(in the rows, 128 means zero)
Rotation paths and how fast each direction turns (degrees a step):
Each turn is a multiple of 5 degrees from 10 to 175, or 0.
Each row of a path follows its step; steps can be skipped.
path 1
step 8: [123 114 122 126 126 124 144 123 116 139 135 129 128 139 127 109 135 123
 129 120 130 126 134 143 136 151 134 119 126 137 140 130 117 142 117 125
 128 128 129 129 124 135 133 126 120 124 122 124 134 125 109 120 141 142
 139 139 127 130 129 129 116 116 150 126 125 126 136 116 119 124 131 126]
step 11: [139 133 121 118 136 118 141 133 124 130 133 137 140 130 114 115 118 129
 129 130 125 130 122 130 136 129 139 129 134 134 125 121 122 130 134 128
 146 115 114 135 117 130 113 121 131 130 152 127 124 127 140 111 122 142
 154 123 129 126 119 137 127 126 123 131 123 122 134 124 131 117 129 141]
step 16: [120 119 117 138 126 115 131 141 114 141 129 130 125 139 125 125 130 115
 143 131 132 131 111 138 112 136 141 138 122 138 125 121 137 123 119 129
 139 135 137 137 135 125 122 116 128 125 117 141 112 132 143 132 142 122
 131 132 126 120 138 130 131 128 126 112 113 131 119 130 125 123 133 124]
step 18: [127 119 118 132 128 125 126 120 142 125 142 121 133 137 126 133 140 122
 130 124 134 120 121 141 143 127 117 127 142 126 138 142 146 130 119 118
 126 126 131 116 130 131 116 127 129 137 129 137 135 123 124 140 121 139
 143 127 131 130 133 118 132 122 137 138 132 160 126 137 141 122 126 126]
step 23: [136 139 117 117 147 129 126 133 134 123 122 124 132 118 145 134 131 126
 126 130 123 115 121 129 136 141 129 132 141 125 134 133 117 125 130 132
 138 130 133 153 138 127 120 133 122 123 125 122 115 126 123 122 119 121
 126 114 130 117 119 128 118 107 126 118 146 133 127 135 138 119 139 118]
step 26: [133 114 115 134 124 120 118 136 123 124 125 132 111 134 124 121 146 122
 139 125 133 113 136 132 134 144 122 113 116 129 125 140 131 119 125 121
 130 134 120 135 137 118 140 138 132 127 137 139 123 131 115 121 125 117
 139 127 128 124 120 127 109 132 133 123 133 125 111 130 142 119 115 127]
step 28: [128 125 112 116 129 134 133 129 129 123 120 129 129 124 107 104 131 140
 141 115 121 132 131 144 133 129 135 119 129 117 122 136 133 128 120 125
 145 112 127 128 121 124 110 129 122 116 116 124 139 128 134 143 133 120
 124 133 131 132 123 127 133 115 116 129 127 139 125 126 124 131 145 135]
step 34: [131 122 128 119 140 120 132 131 136 143 124 114 129 138 116 125 133 127
 144 128 110 108 131 139 136 130 131 117 117 132 119 122 133 131 118 141
 128 141 128 133 118 108 114 134 128 123 119 123 117 130 133 110 123 138
 144 117 131 142 132 134 134 120 126 123 127 131 122 126 120 128 133 126]
step 37: [135 121 133 127 137 140 133 123 142 138 141 126 129 131 116 128 133 131
 133  99 139 129 135 132 143 125 115 128 128 127 127 129 146 130 131 135
 134 131 134 133 117 139 132 137 134 123 143 141 124 122 134 121 108 125
 135 133 139 120 128 138 119 117 129 153 131 130 122 124 129 127 133 128]
[131 128 131 127 125 131 127 127 128 126 125 126 132 128 125 126 129 128
 128 129 130 132 126 131 130 128 128 129 126 128 125 128 128 129 128 128
 129 130 125 128 130 128 127 125 129 127 128 132 129 131 127 130 128 128
 121 127 125 130 129 128 127 130 128 130 127 129 129 129 130 130 129 126] | 95
[129 129 127 128 131 128 129 127 127 130 128 129 125 129 125 128 128 125
 129 128 131 132 127 124 127 129 127 130 124 126 128 127 129 127 129 127
 130 129 122 129 128 128 130 131 130 126 127 127 126 129 131 130 127 127
 127 127 130 127 125 126 127 129 126 127 124 129 130 129 125 123 127 128] | 65
[127 131 129 128 127 127 126 128 130 131 128 127 126 127 131 127 125 129
 128 129 129 127 130 128 131 126 128 129 129 127 126 129 131 123 127 130
 128 130 125 135 132 122 126 126 127 128 129 127 127 129 126 125 127 127
 129 130 128 126 129 129 129 128 127 130 126 127 129 127 126 129 127 125] | 35
[130 127 130 129 124 128 128 127 130 125 128 130 125 129 126 128 128 129
 127 130 128 128 126 126 129 125 125 125 128 127 132 125 130 127 129 128
 131 126 129 125 130 126 128 124 130 129 132 129 124 126 126 127 127 128
 130 127 127 131 125 129 126 128 128 129 130 130 127 128 127 126 123 125] | 55
[125 130 129 130 126 125 127 128 127 126 130 129 128 130 128 132 131 131
 125 129 129 126 127 126 128 131 125 130 130 128 129 129 129 126 128 127
 128 126 127 131 128 128 129 128 131 128 128 128 131 124 129 128 128 128
 127 127 128 133 130 128 129 130 128 125 123 131 129 130 130 131 130 129] | 125
path 2
step 0: [122 129 127 129 131 136 131 122 135 127 134 126 131 141 126 129 137 116
 129 128 135 133 103 133 137 131 126 134 127 119 118 121 119 135 114 121
 137 122 142 130 128 135 137 128 130 121 132 115 138 117 127 124 136 139
 123 121 128 119 126 105 145 142 133 119 130 132 120 132 127 135 124 109]
step 8: [129 143 116 121 121 119 121 129 134 134 137 135 122 129 122 125 132 117
 118 118 128 131 119 125 129 138 132 129 133 133 126 118 130 130 126 110
 112 129 132 126 136 136 118 143 123 123 128 122 140 118 110 131 121 123
 114 117 134 120 139 124 135 132 139 124 128 121 136 139 144 148 121 134]
step 10: [120 115 113 125 140 123 129 130 124 110 109 125 132 119 124 134 124 120
 134 117 120 132 128 132 111 143 117 134 129 134 134 140 123 127 116 129
 131 118 137 131 127 129 127 138 132 127 115 126 137 121 132 114 130 126
 129 138 138 132 134 115 137 128 118 120 141 114 121 120 123 119 136 123]
step 12: [141 133 134 130 113 133 148 129 124 137 118 135 133 134 135 125 129 120
 119 143 144 128 115 118 135 120 128 123 119 126 127 133 140 130 129 137
 133 139 133 120 124 135 137 137 133 129 134 128 145 131 137 128 127 125
 129 135 135 143 131 137 140 125 125 137 134 134 115 137 111 115 135 123]
step 15: [119 130 127 127 128 130 131 123 118 130 113 121 119 129 130 104 131 138
 125 126 120 144 140 127 126 122 126 122 139 130 119 146 131 119 143 142
 133 133 141 119 135 117 144 125 126 109 130 129 145 127 136 122 130 115
 128 129 122 123 125 120 137 129 135 131 127 130 127 135 121 126 137 119]
step 20: [131 136 114 133 134 130 147 154 126 141 120 131 118 112 132 135 115 128
 123 129 127 125 131 126 121 138 132 128 132 124 120 128 132 134 129 119
 134 129 131 133 133 134 133 137 126 121 134 117 145 140 130 131 135 131
 132 117 119 136 137 133 135 120 138 126 131 127 111 120 133 125 146 138]
step 24: [124 137 126 109 121 125 133 135 139 116 136 138 123 132 134 120 129 130
 121 144 119 134 114 134 119 127 124 122 131 127 132 123 136 122 125 145
 110 130 127 128 140 122 114 129 131 108 121 128 135 125 117 125 115 122
 137 135 143 126 125 125 128 122 125 140 124 134 133 145 126 132 112 125]
step 25: [140 128 125 128 126 126 132 130 135 136 134 130 130 131 132 117 130 127
 133 132 133 141 111 114 125 115 140 133 126 129 123 122 116 135 130 132
 147 147 143 133 141 136 134 133 126 121 123 124 134 113 123 135 134 113
 120 138 122 137 130 132 135 117 110 120 136 122 133 127 122 125 138 134]
step 26: [135 136 118 135 131 126 146 112 124 126 129 126 113 122 122 139 114 108
 128 114 120 127 125 141 120 144 125 144 129 122 134 127 121 141 121 134
 135 130 133 130 131 119 139 120 126 132 134 135 137 126 134 134 119 125
 115 120 129 121 133 112 138 122 131 125 133 126 131 137 140 118 126 127]
[126 129 129 128 125 128 128 127 126 131 132 129 130 128 130 130 129 129
 131 130 127 127 126 127 127 130 128 129 125 124 129 127 129 130 126 125
 129 132 129 127 128 131 130 128 128 122 129 130 132 130 127 130 125 128
 129 127 126 126 128 127 127 126 126 129 128 125 128 129 132 127 130 129] | 60
[126 129 122 129 130 129 126 126 131 128 132 126 131 128 129 128 129 128
 129 126 127 125 128 126 129 127 130 123 129 131 127 127 125 129 130 126
 128 127 131 133 129 132 126 128 127 130 128 129 129 130 130 128 124 126
 126 128 130 129 128 130 128 127 127 127 129 128 131 125 128 127 129 130] | 125
[127 126 129 128 125 131 131 128 130 132 129 126 125 127 131 127 128 125
 127 130 127 123 126 126 129 129 130 131 130 127 127 124 126 131 125 130
 128 128 127 132 127 126 129 129 130 131 127 127 127 126 126 128 128 125
 132 128 129 129 129 127 129 127 125 127 128 131 128 130 126 124 129 128] | 55
[128 128 129 127 129 129 126 128 131 129 131 127 127 127 130 128 126 128
 125 130 124 131 130 127 128 131 126 129 131 127 127 132 133 131 127 128
 126 131 126 128 125 130 126 129 130 130 128 129 129 127 130 126 129 132
 125 128 127 129 127 127 128 126 129 124 131 129 130 127 131 126 127 129] | 115
[128 125 127 129 128 128 127 126 129 125 129 129 124 130 126 126 125 128
 129 130 131 128 129 129 130 128 122 126 128 124 127 124 126 125 130 128
 127 128 127 129 126 129 128 128 128 127 126 129 129 129 124 125 125 130
 127 125 131 126 132 123 128 126 127 127 129 129 129 127 128 129 129 126] | 135
[130 128 129 131 131 129 128 128 126 129 128 128 128 129 129 132 124 127
 132 129 126 128 126 130 128 128 126 131 128 127 128 130 127 125 131 126
 129 129 130 129 127 127 125 134 127 130 129 127 130 129 131 130 130 127
 129 128 131 128 132 130 124 129 127 129 128 130 128 129 127 125 126 128] | 45
path 3
step 7: [124 116 127 142 132 125 134 130 130 119 116 120 123 128 126 130 143 117
 112 134 136 143 128 121 122 132 142 129 130 145 128 132 128 127 127 142
 124 134 125 126 129 148 122 123 114 121 135 133 113 127 132 120 123 131
 140 114 118 137 119 137 131 137 136 131 123 129 138 133 113 127 138 124]
step 17: [136 116 133 121 135 128 119 128 129 138 121 117 151 126 116 127 130 122
 135 126 125 122 126 137 118 131 129 124 126 120 115 132 125 135 121 125
 133 133 124 118 129 152 129 129 129 129 122 125 127 110 110 136 127 128
 128 132 144 125 132 129 135 139 143 132 124 132 123 131 142 146 131 131]
step 21: [121 135 130 128 151 117 134 117 139 121 145 126 136 134 125 143 114 130
 129 112 137 133 139 126 109 118 126 117 125 120 129 128 134 121 129 131
 135 123 128 136 148 120 130 129 126 130 126 130 138 120 118 132 111 129
 135 135 129 129 130 124 126 135 135 135 126 131 128 125 141 128 118 124]
step 22: [134 129 122 122 134 122 122 138 128 125 127 113 132 127 144 141 124 131
 129 129 110 128 134 135 131 141 136 134 129 127 141 125 119 126 141 122
 122 129 129 130 125 122 111 128 144 137 122 126 143 131 124 144 141 126
 126 131 120 125 134 116 123 119 124 148 133 132 120 123 113 120 127 119]
step 23: [123 130 135 133 133 128 131 136 137 135 129 131 119 132 128 124 125 127
 121 128 125 126 121 121 139 127 121 107 144 150 119 137 119 133 137 131
 142 146 127 149 115 125 132 126 122 117 119 126 133 135 128 131 119 123
 131 131 125 124 136 123 124 133 131 135 127 116 129 130 121 140 147 117]
step 24: [132 113 127 126 117 129 135 134 141 126 126 136 130 135 120 122 134 133
 136 133 116 127 126 148 132 126 121 121 120 137 129 119 137 136 129 128
 128 119 138 119 146 130 146 138 140 111 135 136 128 146 132 141 136 123
 128 123 131 128 118 137 138 124 132 123 137 129 119 124 122 133 133 117]
step 30: [141 135 117 122 135 106 137 127 125 125 128 124 130 119 134 136 127 134
 114 117 125 136 138 134 120 144 129 126 126 117 137 115 131 118 136 130
 143 135 119 147 129 134 132 132 127 128 127 118 126 130 131 128 131 114
 133 139 113 124 112 142 132 134 130 125 125 122 135 133 134 133 135 127]
step 31: [130 140 121 128 137 137 145 125 117 140 129 129 141 119 129 128 142 145
 136 125 120 128 130 131 131 128 116 125 131 136 125 136 112 124 126 118
 126 125 122 128 119 118 121 119 134 122 134 137 140 134 117 127 118 127
 128 116 120 111 123 133 128 120 116 137 136 114 124 117 118 122 123 120]
step 38: [131 124 119 117 129 125 123 138 130 119 115 118 136 128 133 125 131 141
 124 122 133 125 135 117 128 143 145 140 134 127 120 117 133 118 125 131
 120 122 126 115 127 148 114 121 125 123 129 135 126 125 116 133 118 124
 137 134 130 131 121 132 116 130 122 130 129 108 124 140 118 132 115 137]
[128 126 127 127 128 126 131 127 129 129 130 127 126 128 127 131 126 129
 128 129 130 129 128 127 125 135 125 128 128 129 127 127 126 130 129 129
 126 130 129 130 127 131 127 126 127 126 131 127 130 130 129 128 128 127
 134 125 129 127 125 126 127 125 130 130 129 126 123 127 127 130 128 126] | 45
[127 126 127 134 126 126 129 127 131 127 126 126 129 128 127 130 125 129
 126 126 127 131 127 128 132 126 129 130 129 126 126 130 129 128 129 127
 126 128 126 128 125 128 124 129 128 128 127 125 130 129 125 126 128 127
 129 129 127 127 129 131 131 126 123 125 127 126 128 128 127 131 128 123] | 90
[129 129 125 129 128 126 129 127 125 127 126 125 126 126 130 126 126 129
 127 130 127 129 125 127 126 125 130 131 130 128 127 126 130 125 131 126
 130 131 127 130 126 130 128 130 126 129 126 128 125 129 129 129 127 130
 128 129 128 127 124 125 124 128 129 131 127 128 126 130 124 124 130 127] | 95
[128 127 124 129 124 125 128 129 127 130 128 130 132 129 127 128 129 129
 129 128 127 128 129 127 129 131 128 130 131 128 125 130 129 129 126 126
 127 127 128 124 133 128 128 131 130 129 127 131 127 126 123 129 127 128
 126 128 129 128 126 124 131 130 128 130 131 127 126 125 125 127 129 128] | 155
[125 129 126 130 130 129 131 128 125 126 131 130 131 126 129 129 130 125
 129 127 128 129 128 128 124 125 126 132 127 125 129 130 124 125 126 126
 128 126 128 125 126 129 128 129 130 129 126 128 128 130 128 126 129 125
 130 128 126 129 131 127 127 129 129 132 125 126 126 126 131 128 126 126] | 70
path 4
step 2: [131 102 120 108 144 120 134 123 104 118 133 138 118 129 126 134 124 119
 131 135 131 116 130 137 124 129 122 122 121 125 131 130 141 123 129 122
 124 127 134 127 120 124 131 121 136 128 133 127 129 127 132 123 134 128
 124 113 109 125 139 127 137 122 135 124 125 134 136 116 122 127 127 139]
step 4: [132 119 128 141 123 127 117 129 126 126 126 104 130 125 130 121 135 123
 118 125 134 121 112 137 127 128 140 132 139 119 129 128 130 126 128 126
 115 124 128 122 147 120 126 120 124 139 134 138 120 140 142 118 121 131
 125 107 132 143 125 115 135 122 130 130 122 137 126 127 131 123 138 120]
step 8: [117 116 118 126 135 121 142 139 130 121 130 140 147 138 127 125 129 124
 124 130 128 117 126 121 125 128 122 118 141 136 126 122 139 142 123 130
 137 119 140 118 129 120 133 127 115 123 132 118 130 136 119 140 115 129
 133 124 127 122 130 136 137 138 138 127 118 119 123 115 120 117 128 118]
step 13: [132 123 120 144 125 139 143 132 136 126 116 131 131 131 137 134 121 113
 120 142 129 113 141 130 129 124 120 127 124 121 132 130 128 126 128 127
 128 131 137 128 126 137 124 127 119 140 134 136 123 125 124 132 135 116
 121 127 131 124 149 129 124 118 133 118 130 127 128 116 130 120 144 104]
step 18: [129 135 119 117 133 118 117 118 130 138 124 122 123 124 144 132 111 108
 132 125 121 120 131 134 128 119 119 120 119 118 119 127 125 138 138 121
 120 121 136 117 121 120 124 127 128 137 132 122 136 126 136 134 121 134
 121 131 116 117 139 134 141 131 124 132 131 118 140 115 141 122 124 123]
step 20: [124 116 128 123 127 117 131 114 125 143 139 138 142 123 126 124 136 125
 133 131 128 124 135 130 137 136 136 130 127 130 144 138 127 134 134 126
 128 128 123 129 138 126 128 128 109 131 154 126 117 119 133 114 118 128
 123 124 135 142 127 117 144 118 131 122 135 134 126 122 124 120 128 121]
step 23: [121 125 133 129 120 142 137 138 132 123 129 127 117 113 140 141 133 125
 130 143 120 108 127 140 126 132 122 126 124 124 117 119 142 124 128 137
 112 122 131 122 118 121 122 122 124 140 125 132 136 128 131 119 123 118
 133 115 115 122 125 133 136 135 116 130 133 132 121 129 125 138 116 136]
step 35: [130 123 126 118 128 124 126 132 113 124 122 127 125 119 121 127 116 127
 126 124 119 124 121 123 101 128 135 124 125 125 121 132 133 124 128 125
 122 112 139 146 128 116 144 126 128 128 137 129 131 137 131 122 132 134
 132 118 117 134 124 126 131 120 148 134 128 129 103 129 118 133 122 117]
step 42: [118 127 123 115 126 130 128 137 114 128 119 117 123 132 120 116 138 126
 122 131 136 124 129 128 122 132 121 126 137 123 130 113 133 118 111 136
 134 142 128 140 140 121 141 148 125 121 125 124 141 126 135 121 131 123
 128 114 136 133 133 139 141 140 123 135 140 122 130 129 134 129 127 137]
[131 128 128 127 130 126 126 129 126 127 128 126 124 127 126 126 127 128
 129 126 127 126 127 125 127 132 129 130 128 129 127 125 127 130 129 128
 130 129 129 127 132 129 129 130 131 130 128 131 125 128 127 124 132 127
 129 127 130 131 124 126 127 125 129 127 122 126 129 129 129 129 127 128] | 140
[128 126 127 125 127 130 127 130 131 122 128 129 129 124 128 129 132 129
 131 126 127 129 129 127 129 129 125 126 129 128 128 130 127 128 127 127
 129 129 125 124 127 126 128 128 126 128 126 130 127 128 129 132 130 125
 128 128 127 125 127 128 130 130 128 126 126 125 129 131 127 130 125 125] | 45
[126 127 127 124 131 128 123 131 128 132 125 130 128 130 127 129 129 128
 127 128 126 126 128 129 129 128 126 129 126 124 128 129 128 131 127 126
 128 128 129 130 132 126 129 131 131 131 125 127 126 127 131 131 126 128
 130 130 129 128 126 130 126 128 126 127 132 129 130 131 130 128 128 127] | 120
[131 131 129 126 126 130 127 129 128 130 134 129 129 127 129 127 127 130
 129 128 130 131 126 127 126 129 128 128 127 128 129 124 129 127 129 125
 128 130 130 129 128 128 130 128 125 131 128 126 129 126 132 130 126 125
 128 126 129 125 129 131 128 126 130 128 129 124 130 126 127 126 125 131] | 120
[130 127 126 128 129 128 126 132 126 129 130 130 125 128 126 129 128 128
 129 126 127 129 126 131 128 125 123 127 131 129 127 128 126 130 128 131
 126 131 128 130 130 125 127 126 131 126 131 125 132 128 126 128 130 131
 128 129 127 130 130 126 131 129 130 128 129 124 130 127 130 127 127 128] | 45
[128 131 128 126 124 126 128 130 129 127 127 127 130 129 128 127 126 129
 126 130 127 127 128 131 128 126 130 130 128 126 126 126 129 128 126 129
 128 126 127 126 132 127 123 127 125 127 127 126 128 131 128 127 125 127
 130 126 128 130 124 128 129 133 127 129 126 124 126 130 130 125 126 130] | 95
[128 127 132 127 126 127 128 129 128 128 126 125 129 129 130 127 128 131
 128 121 131 129 128 130 129 130 128 129 129 130 127 128 125 130 130 128
 128 130 131 130 129 131 126 128 126 126 129 129 127 130 129 127 125 128
 131 127 128 128 132 127 128 129 125 123 129 130 129 129 128 131 126 129] | 65
[128 128 123 126 131 129 128 130 128 128 128 128 126 126 128 128 129 128
 128 128 126 128 132 132 128 128 128 128 128 131 127 128 128 128 127 126
 128 128 129 128 127 131 131 129 126 129 127 131 128 128 129 125 127 126
 126 124 127 131 129 129 128 132 123 128 129 125 133 124 129 127 131 128] | 135
